In the rows, zero is written as 128.
One turn moves each row of this set onto another row. After a few examples, where does it send each row asked below?
Rede: [124 116 112 117 153 136  72 142 114 146  82 128 150 141 118 130]
Tov: [107 120 134 139 148 129 102 156 130 145  68 123 169 111 123 148]
datag: [123 121 137 119 170 135 106 157 133 136  87 118 165 121 129 153]
Puzu: [118 117 101 113 144 122  95 148 128 155 100 131 134 147 107 149]
zanaf: [117 125 125 110 142 128  97 156 102 146  94 115 149 100 102 156]
mav: [108 127 130 111 119 121  88 138 106 150  87 115 125 100 141 143]
pap: [ 97 122 134 119 115 131 113 147 127 129  78 129 157 130 147 127]
suk: [115 121 128 100 147 136  82 133 132 172 112 112 128 125 136 137]
Zir: [114 116 141 111 155 109 101 153 125 164 113 118 149 125 105 142]
bele: [ 97 128 115 115 132 154 117 142 145 156  97 119 158 145 133 136]
seva: [105 127 118 110 139 163 104 142 134 145  98 117 167 141 144 136]
gibom: [126 136 127 130 152 156 106 144 128 161 115 116 127 124 137 123]
Pabi: [124 136 127 131 151 155 108 143 130 163 113 116 126 126 135 121]
tet: [113 121 132 103 146 136  80 131 132 174 105 111 129 126 135 131]
bemi: [105 128 128 111 116 117  93 138 110 154  88 115 121 102 137 144]
fegov: [113 114 127 140 112 127 105 136 131 134  97 119 152 121 140 109]
vov: [118 125 130 141 118 132 105 157 114 146 102 137 125 103 144 130]
los: [102 122 126 110 115 131 121 154 126 126  95 131 154 130 150 144]
kasu: [120 114 117 128 113 126 113 145 129 127 121 120 148 120 146 132]
Tum: [111 122 136 126 161 123 120 154 148 150  81 119 154 128 115 148]
zanu: [118 115 148 113 162 119  85 150 115 157 103 116 160 121 113 131]
pido: [104 127 119 135 136 100  99 138 107 148  78 118 143 140 120 131]
buk: [111 119 123 129 147 124 115 164 132 143  90 125 161 111 123 170]
Nuvu: [118 127 112 120 143 109  95 147  94 131 101 117 148 134 134 153]
Malez: [108 126 131 120 137 123  98 150 110 157  78 116 146 104  93 141]
Med: [118 125 131 142 119 133 103 156 113 146 100 136 127 102 144 128]
rozem: [128 124 111 123 132 162 100 133 131 131 105 108 154 123 134 120]
lona: [117 125 107 127 122 148 119 134 147 146 107 111 139 131 120 123]

kasu moves to lona
pido moves to Rede
And these:
datag moves to buk
vov moves to Pabi
bele moves to pap
zanu moves to zanaf
bemi moves to tet

One turn moves each row of this set onto another row. After a few examples, where does it send each row asked below?
ton: [127 130 152 153 136 135 102 143 151 158 164 142 117 122 143 107 118 133
  97 112 166 127 144  93 129 109 132 115 131  96 177 111 133 144]
Vufa: [123 135 146 139 131 125 121 148 159 143 165 145 143 138 131 141 135 122
 110 119 180 111 126 116 117 124 109 116 126 117 147 122 105 160]
dapo: [120 136 146 140 132 124 121 151 160 144 166 144 142 134 126 140 136 123
 109 122 178 116 123 123 119 124 108 116 125 117 145 120 104 160]
gen: [105 139 135 132 108 131 118 142 143 161 137 135 127 161 137 129  98 114
  98 132 113 105 109 105 138 122 129 131 128 100 151 129 152 156]
revev: [122 134 145 137 135 124 121 150 158 142 169 142 140 130 124 142 136 127
 106 124 177 114 122 122 120 123 109 117 123 118 146 116 104 160]
ruze: [114 130 119 148 131 140 104 143 152 134 135 138 125 138 128 154 113 117
  98  96 158  90 155 113 164  96 129 115 109 117 150 120 132 123]
fedop: [127 128 142 142 118 143 115 149 162 165 127 137 115 142 104 109 104 120
  82 129 145  82 112  92 142 111 124 137 110 117 129 137 148 116]
somop: [126 129 141 142 117 143 116 151 164 167 127 140 118 142 102 107 102 117
  85 126 145  86 112  96 141 113 122 138 110 116 127 140 149 115]
Logi: [ 99 137 129 127 114 131 120 150 143 165 141 135 130 151 125 130 100 118
  95 135 110 114 105 125 140 125 127 135 123  98 149 122 154 152]
mub: [123 129 139 141 118 144 116 154 164 169 129 139 119 140  99 106 103 118
  82 128 146  89 110 104 140 114 122 138 109 115 125 138 148 114]
verak: [105 130 114 147 135 141 107 154 154 144 137 140 135 130 114 150 114 117
  94  98 156 104 149 142 166 101 123 115 104 112 143 118 131 118]
Pibef: [101 138 131 132 110 132 119 148 143 166 139 138 132 160 132 127  99 112
 100 130 112 111 109 119 138 127 127 133 126  98 148 128 154 152]
Medo: [119 130 146 150 142 134 104 154 155 166 168 144 125 113 129 102 117 132
  95 114 166 142 137 122 132 114 127 117 128  90 172 110 133 140]
Zovi: [127 132 150 157 132 136 102 145 153 165 162 147 127 130 144 101 114 124
 106 105 169 131 144 100 125 115 128 114 134  94 173 119 133 142]
Dabir: [123 135 145 138 135 123 120 148 158 140 168 141 136 130 129 144 139 128
 105 124 179 111 123 116 120 123 110 117 123 120 149 116 104 161]
Rupiv: [122 127 140 140 122 143 116 154 162 166 129 137 116 135  96 109 105 123
  78 130 144  88 110 103 142 115 123 140 107 115 128 134 148 114]
dez: [125 136 147 140 132 125 121 146 158 139 165 143 138 135 132 143 137 127
 108 122 179 108 125 111 119 123 111 116 125 119 148 119 103 161]
Dal: [127 128 140 140 122 143 116 151 160 164 129 134 112 137  99 110 105 123
  78 130 144  84 111  96 142 112 126 138 108 117 131 134 147 116]
Teros: [123 130 150 149 143 132 103 146 152 160 167 139 116 112 133 108 120 137
  91 118 163 134 139 107 132 111 131 116 126  94 178 105 133 142]
Vefe: [108 130 116 151 130 142 106 153 155 147 133 146 140 141 122 145 110 109
 104  92 158 103 151 137 162 102 122 116 110 111 141 127 132 118]
kidod: [105 136 134 129 113 128 116 143 141 156 139 130 122 154 135 133 101 121
  92 136 109 101 109 105 142 120 131 133 125 104 156 121 153 157]
Nof: [121 132 149 155 134 137 104 152 155 170 164 149 132 124 136  99 114 124
 105 106 168 142 140 117 128 117 125 115 133  90 168 117 134 138]
kovir: [113 131 117 153 125 142 105 146 154 141 132 144 135 145 132 149 111 108
 105  89 159  94 155 119 162 101 125 113 111 114 144 130 132 121]
Sufa: [109 126 116 144 136 136 106 150 152 136 139 136 126 128 119 155 117 122
  90 101 154  96 150 126 168  97 127 116 105 115 151 115 131 121]
rovob: [ 99 135 130 125 116 129 119 146 142 159 142 129 122 146 126 133 103 122
  89 140 108 109 106 116 143 121 129 135 123 101 154 117 153 154]

Nof moves to Zovi
revev moves to dapo
And these:
Logi moves to Pibef
verak moves to Vefe
Rupiv moves to mub

